In the rows, zero is written as 128.
A single turn carries every row of the set below to another of its rows. Some are shown first; where does it send the rows asked next?
peveb: [ 99 147 121 122 125 160 146 169 140 116 121 138 148 137 117 116 123 119
  93 128  92 137 138 139 122 129 153 119 133]
dazik: [109 111 122 168 138 142 129 155 153 134 145  97 127 159 132 151 101  94
 113 148 114 140  94 167 132 129 127 157 116]
buzu: [111 131  90 157  95 157 141 128 147 145 156  95 142 154 136 146 107 107
 138 120 100 113 119 144 127 150 146 104 105]
lor: [ 99 133 138 117 131 149 136 141 160 121 141 110 146 139 156 143 112 110
 141 147 133 133  95 142 130 149 121 155 118]
kenaf: [101 119  97 124 114 160 135 131 149  98 154 112 126 139 136 137 102 132
 123  98 157 150 148 140  97 123 130 124 121]
napan: [123 111  95 122 121 136 113 152 152 140 118  76 103 143 110 108 108 122
  74 110 135 118 151 145 111 134 119 117 127]
Pak: [119 157 112 127 118 151 149 142 145 131 116 110 125 135 128 104 101  84
  90 115 114 141 177 155 108 141 128 126 135]
Muti: [115 150 119 121 100 144 138 139 152 129 137 101 165 143 148 164  98  89
 152 129 117 141 124 146 120 148 119 128 119]
zined: [102 106 125 145 157 141 130 159 159 136 123  74 130 143 127 123  86 141
  79 115 108 108 133 162 134 145 119 119 152]
Nolev: [105 115 103 137  82 163 122 120 142 137 132 139 156 135 109 135  95 117
 103 158 110 125 139 149 145 130 111 106 134]
dugud: [107 123 107 152 138 149  94 143 161 154 133 109 105 146 147 111 101 112
 137 134 132 160 131 151 116 153  97 128 142]
nezip: [141 135 125 128  82 158 115 131 148 143 127 119 171 139 155 162 105  95
 112 136 120 137 132 142 135 130  97 123 121]
Davo: [102 120 127 140 123 163 143 123 151 136 151  89 145 133 137 163  70  98
 114  78 118 129 145 161 100 132 100 138 133]
neb: [111 104 104 135 123 121 113 176 146 127 135  87 129 138 105 125  72 122
 115  92 117 104 139 151 117 137 150 131 131]
fek: [ 94 134 127 142 120 147 157 148 153 122 116 101 135 133 130 130 104 121
  94 131 132 135 114 109 126 135  71 126 118]
fup: [110 115 116 140 116 145 116 183 167 129 120  87 145 134  92 130 112 124
  86 113 109 124 128 136 131 136 135  90 142]
foru: [138 114 117 141 127 168 112 110 145 118 129 141 123 122 122 123 122 102
 109 112 114 124 140 160 119 167 103 138 138]
fafe: [114 135 125 145 138 145 109 137 153 157 110  95 122 124 164 109  87  98
  64 123 109 134 149 153 119 122 119 123 122]
mabu: [128 106 103 129 126 169 143 179 146 121 120 100 128 141 108 125 101 130
  97  97 102 120 167 171 129 128 124 121 140]
tur: [115 109 101 162  96 131 102 150 157 129 133 118 144 132 154 147  86 129
  93 107 143 137 123 110 111 125 106 110 108]
Paz: [100 113 114 151 144 135 120 161 166 166 134 123 132 145 159 133  75 110
  78 111 101 115 134 158 112 156 151 143 119]
Noki: [117 117 123 118 120 156 107 126 173 139 153 125 133 150 168 129 106 123
 123 144 163 137 126 144 121 155 119 148 129]
guris: [141 113 123 120 103 174 114 122 164 153 141 140 156 152 169 139 116 111
 107 117 127 119 133 156 119 155  97 142 126]
Zime: [ 97 109 134 143 121 187 151 163 170 148 157 134 149 145 120 151 104 127
  93 100 125 117 118 135 123 147 102 142 138]
rus: [ 98 138 112 139 122 145 114 168 155 147 154 127 135 133 126 135  97 122
  93 122 125 126 133 127 124 141 188 119 129]

kenaf moves to Zime
dugud moves to foru
Now these:
Paz moves to fafe
lor moves to Noki
napan moves to mabu

